In the data rows, 128 means zero.
Here are some points, one per row:
158;151;148;183;121;134;145;129;106;119;146;137;148;103;149;091;158;151;135;132;148;124;162;091;110;148;132;112;131;120;202;146;141;120;113;126;120;104;147;132;127;111;107;127;136;132;102;170;116;154;110
155;159;126;078;160;104;129;145;147;079;136;126;111;122;125;095;107;106;056;130;129;086;173;092;113;146;106;127;107;129;074;052;144;175;130;108;183;103;129;162;111;126;137;126;130;139;117;125;186;108;142
101;146;126;112;114;111;129;168;143;131;147;123;084;126;116;113;103;113;135;150;141;142;147;178;133;128;109;145;147;133;147;150;116;108;098;125;105;152;125;139;143;149;138;156;086;133;162;097;133;079;124
121;147;123;160;157;139;114;110;080;154;148;079;220;138;149;157;123;123;112;129;155;159;153;167;131;158;061;093;110;048;122;119;119;170;170;094;068;137;119;141;161;120;130;136;118;175;096;179;074;178;102
169;194;126;071;158;088;165;101;069;111;167;161;106;160;134;108;106;100;114;115;071;028;108;083;109;081;111;172;062;130;063;092;184;126;140;131;141;162;105;101;118;118;163;155;110;201;112;133;179;100;157
145;135;132;155;188;173;179;092;066;067;125;160;091;145;107;193;188;127;194;181;097;111;109;139;113;115;139;144;091;167;105;187;101;128;154;141;063;151;126;123;167;135;205;123;148;101;157;102;199;111;043
128;177;152;078;145;139;117;103;070;094;147;149;155;140;083;117;097;070;137;139;101;102;077;098;111;167;172;068;145;135;154;059;125;122;161;103;137;141;093;155;110;134;083;098;157;146;097;193;154;121;153
095;146;110;141;150;194;160;085;126;108;099;145;186;144;121;201;159;189;190;142;180;151;149;151;203;133;145;095;149;157;155;106;093;165;146;122;080;137;127;114;129;130;109;161;141;090;183;130;132;123;112
118;137;144;109;130;132;108;151;168;113;142;129;111;088;125;099;079;106;109;137;104;134;100;134;098;129;110;155;114;155;088;119;158;153;092;069;206;099;113;123;086;155;145;092;105;107;028;113;147;114;189
133;160;161;082;158;102;120;113;124;146;133;172;117;142;134;097;083;103;120;103;103;099;097;105;092;120;121;156;109;106;096;095;145;114;107;153;197;150;092;146;108;121;148;104;115;143;173;089;095;059;145
093;084;125;138;114;149;091;111;131;111;083;140;183;144;057;106;144;147;122;153;137;166;147;112;094;150;124;132;135;100;161;093;123;208;186;116;135;065;108;112;135;127;119;119;149;110;105;206;180;097;146
138;142;117;085;155;151;117;122;099;118;110;123;157;119;181;164;153;139;056;131;102;088;169;128;102;096;104;163;097;098;122;130;156;097;147;185;081;130;143;113;181;082;142;160;148;145;108;099;176;166;079
110;148;160;133;168;103;126;094;105;086;120;143;118;130;122;139;141;097;127;136;124;116;129;129;150;101;128;113;114;096;130;096;145;095;095;091;126;132;114;105;085;143;122;122;111;134;108;117;112;112;170
145;136;148;096;144;123;104;121;149;152;142;102;055;094;121;128;131;127;077;086;119;111;112;126;115;115;138;168;095;141;141;137;128;107;081;156;167;126;131;153;085;141;152;166;129;164;126;068;115;141;172
163;078;108;146;107;119;124;192;171;176;157;166;094;127;138;105;098;155;138;116;167;153;095;130;118;162;098;128;113;159;159;177;128;104;122;124;128;146;161;120;119;173;124;091;133;122;169;134;122;175;040
116;090;107;091;149;106;167;128;132;103;084;135;075;119;132;118;096;078;120;134;130;120;100;086;158;097;071;158;135;114;081;130;165;150;146;130;181;059;134;121;149;127;184;168;154;108;131;077;125;141;156
082;126;140;177;055;123;133;112;167;144;122;116;155;149;144;148;143;152;123;131;148;142;117;196;147;154;147;101;154;116;158;156;116;111;115;114;133;138;186;165;100;144;111;119;102;086;166;064;078;088;145
106;071;117;141;087;117;111;148;165;133;120;123;127;135;086;140;133;084;146;117;133;151;115;120;135;152;137;116;153;128;152;142;105;164;113;132;109;090;171;126;082;129;136;115;095;091;159;105;123;143;167
187;127;113;150;074;074;098;144;162;154;145;069;143;149;134;102;120;136;148;132;101;162;120;187;132;144;183;093;116;191;203;206;103;077;132;156;136;204;129;131;081;136;103;091;138;188;134;149;085;131;134
214;053;102;136;089;120;108;247;133;178;164;079;201;154;165;114;126;213;166;099;170;163;152;194;131;145;062;162;094;150;174;179;114;098;127;226;121;162;064;076;176;154;151;105;125;142;130;149;074;224;068
130;164;177;108;106;088;130;130;107;127;166;124;103;116;129;101;125;110;091;102;108;105;115;076;104;122;175;119;154;092;115;106;161;125;127;107;138;131;106;131;096;091;127;105;160;149;130;191;137;102;114
148;060;133;030;122;115;148;170;149;091;101;174;078;141;156;067;048;129;085;107;123;068;126;077;068;130;163;170;084;146;082;134;148;161;111;114;142;092;111;112;159;147;170;126;088;142;100;107;184;134;121
116;068;146;175;095;155;090;155;140;161;099;116;050;102;164;154;151;130;115;137;140;144;118;178;148;095;134;167;121;126;146;211;056;099;128;119;158;157;148;149;138;147;099;150;134;096;148;040;121;163;149
167;099;136;160;085;113;147;119;155;171;140;126;158;139;114;128;133;157;140;154;176;156;147;141;152;164;150;129;098;150;160;155;124;136;186;198;078;155;099;134;176;112;136;120;163;127;146;153;111;197;068
105;125;093;127;123;152;159;131;084;136;102;134;141;119;127;132;152;135;123;140;108;104;118;159;137;136;097;147;112;173;103;158;136;156;131;129;098;157;158;111;164;121;122;119;136;160;164;111;114;148;120
114;128;134;131;131;120;144;147;151;127;133;119;112;139;102;193;147;166;154;127;102;131;117;141;138;138;144;112;126;148;138;142;114;107;150;142;071;139;159;162;131;115;112;113;112;098;143;132;089;139;160
109;097;123;110;137;156;157;134;146;103;075;142;079;142;145;111;128;116;164;093;155;130;099;124;143;158;107;129;155;102;096;089;112;159;130;111;143;071;169;114;132;168;135;135;120;109;116;146;170;036;106
121;162;176;189;121;122;097;124;119;148;151;131;153;130;101;151;172;157;152;122;082;172;145;186;131;063;176;126;168;157;152;146;048;095;119;103;049;156;125;165;114;097;083;141;149;160;153;117;086;156;103
145;135;100;073;139;081;133;096;099;169;147;128;104;118;168;083;097;110;120;116;165;124;125;083;119;128;104;092;138;101;098;079;165;171;071;086;183;116;098;134;098;106;091;151;130;089;072;155;116;044;167
103;144;124;159;104;108;173;097;177;111;057;152;114;115;000;076;135;122;186;105;117;124;102;065;134;163;206;107;133;145;119;108;118;169;137;112;097;056;131;096;144;136;119;127;189;022;129;186;182;059;120
201;146;076;066;139;089;123;167;131;175;172;125;168;144;186;138;116;157;165;138;162;096;124;157;171;159;118;143;138;093;120;100;169;085;143;130;140;179;089;120;122;155;150;103;131;224;124;176;093;129;101
095;095;103;089;185;126;098;130;121;116;114;137;054;105;163;141;153;069;075;129;132;079;118;130;141;071;105;178;146;170;089;120;125;118;130;092;139;140;192;116;134;135;166;160;097;051;153;022;134;102;183
152;142;122;119;147;094;096;095;097;024;153;170;118;119;121;158;164;123;116;126;060;060;110;145;094;086;126;141;131;174;071;152;119;115;115;182;109;164;155;149;115;152;130;139;169;154;149;084;177;157;150
126;158;133;150;175;111;107;091;066;098;149;153;115;102;176;171;122;117;079;135;077;061;124;124;178;031;156;136;138;120;092;125;136;064;062;085;101;154;098;153;118;119;138;141;076;131;160;101;148;106;202
079;178;105;100;149;136;104;081;132;123;149;118;135;112;131;114;110;116;112;105;088;060;137;086;082;081;147;151;112;118;101;124;155;091;112;116;115;184;057;166;122;120;126;140;136;175;075;137;132;156;158
117;121;160;167;084;142;102;148;173;131;131;129;156;106;113;098;126;116;124;127;140;164;143;107;072;114;165;073;107;089;142;098;168;136;129;143;115;126;128;144;107;123;073;125;108;100;114;182;144;119;150
098;152;109;176;197;213;179;079;145;107;064;154;183;140;098;173;135;121;170;182;150;187;130;116;190;170;103;108;183;154;130;153;100;154;173;126;119;063;172;121;132;102;114;154;112;062;174;123;142;105;112
099;153;149;154;097;134;117;083;142;144;102;128;152;110;105;099;123;089;148;120;153;166;164;077;155;179;145;079;157;124;118;085;139;147;195;111;152;091;139;120;104;132;101;109;089;093;091;176;085;025;128
074;184;188;154;191;123;160;073;119;132;104;163;136;123;079;143;169;091;125;134;129;139;112;139;197;097;127;046;228;127;097;126;134;158;134;078;130;074;167;134;096;131;094;134;124;092;145;127;115;040;183
104;049;060;132;086;171;117;204;117;145;140;042;138;139;173;122;127;197;136;153;192;172;116;141;102;151;088;165;087;105;160;174;096;153;081;186;169;111;109;090;185;083;145;130;180;170;102;127;096;199;052
097;063;150;156;115;150;169;143;178;081;074;149;094;159;094;182;175;164;179;133;105;150;096;118;158;103;100;125;153;164;146;187;079;146;148;147;151;100;189;097;182;132;157;143;101;066;131;077;156;123;066
183;160;122;115;109;113;142;120;073;120;144;125;116;127;162;147;108;107;098;140;095;134;172;117;096;122;116;152;117;097;098;075;173;058;088;121;120;200;138;118;124;139;163;135;149;170;123;092;086;158;131
106;142;126;162;137;190;099;094;090;184;161;078;183;146;120;099;131;150;117;112;148;209;201;123;132;150;169;089;191;055;165;076;143;186;162;091;111;097;110;145;122;100;070;110;125;156;080;168;109;174;167
129;117;144;154;101;150;129;130;171;147;136;101;109;115;133;142;110;119;140;129;134;124;127;138;109;109;128;139;126;108;141;102;128;133;099;156;190;093;117;120;137;110;137;136;132;117;136;148;131;157;099
162;111;086;140;061;104;094;202;162;210;159;069;174;124;179;102;117;179;122;103;158;193;143;166;115;199;113;135;085;147;194;167;107;044;127;173;123;166;079;101;156;131;095;081;121;191;140;182;095;255;093
These points spread out most along one direction. Take the direction at right angles to it along which they spread out most. Go by this last direction. How far along it is each point below, from 0 to 99? 50 is the average, and the first point above lies past it. One standard deviation of the points above along it is 16.
121;162;176;189;121;122;097;124;119;148;151;131;153;130;101;151;172;157;152;122;082;172;145;186;131;063;176;126;168;157;152;146;048;095;119;103;049;156;125;165;114;097;083;141;149;160;153;117;086;156;103 ~ 60
117;121;160;167;084;142;102;148;173;131;131;129;156;106;113;098;126;116;124;127;140;164;143;107;072;114;165;073;107;089;142;098;168;136;129;143;115;126;128;144;107;123;073;125;108;100;114;182;144;119;150 ~ 58
129;117;144;154;101;150;129;130;171;147;136;101;109;115;133;142;110;119;140;129;134;124;127;138;109;109;128;139;126;108;141;102;128;133;099;156;190;093;117;120;137;110;137;136;132;117;136;148;131;157;099 ~ 50
118;137;144;109;130;132;108;151;168;113;142;129;111;088;125;099;079;106;109;137;104;134;100;134;098;129;110;155;114;155;088;119;158;153;092;069;206;099;113;123;086;155;145;092;105;107;028;113;147;114;189 ~ 39
169;194;126;071;158;088;165;101;069;111;167;161;106;160;134;108;106;100;114;115;071;028;108;083;109;081;111;172;062;130;063;092;184;126;140;131;141;162;105;101;118;118;163;155;110;201;112;133;179;100;157 ~ 18
152;142;122;119;147;094;096;095;097;024;153;170;118;119;121;158;164;123;116;126;060;060;110;145;094;086;126;141;131;174;071;152;119;115;115;182;109;164;155;149;115;152;130;139;169;154;149;084;177;157;150 ~ 35
105;125;093;127;123;152;159;131;084;136;102;134;141;119;127;132;152;135;123;140;108;104;118;159;137;136;097;147;112;173;103;158;136;156;131;129;098;157;158;111;164;121;122;119;136;160;164;111;114;148;120 ~ 49
145;135;100;073;139;081;133;096;099;169;147;128;104;118;168;083;097;110;120;116;165;124;125;083;119;128;104;092;138;101;098;079;165;171;071;086;183;116;098;134;098;106;091;151;130;089;072;155;116;044;167 ~ 42
201;146;076;066;139;089;123;167;131;175;172;125;168;144;186;138;116;157;165;138;162;096;124;157;171;159;118;143;138;093;120;100;169;085;143;130;140;179;089;120;122;155;150;103;131;224;124;176;093;129;101 ~ 30
163;078;108;146;107;119;124;192;171;176;157;166;094;127;138;105;098;155;138;116;167;153;095;130;118;162;098;128;113;159;159;177;128;104;122;124;128;146;161;120;119;173;124;091;133;122;169;134;122;175;040 ~ 49
130;164;177;108;106;088;130;130;107;127;166;124;103;116;129;101;125;110;091;102;108;105;115;076;104;122;175;119;154;092;115;106;161;125;127;107;138;131;106;131;096;091;127;105;160;149;130;191;137;102;114 ~ 41
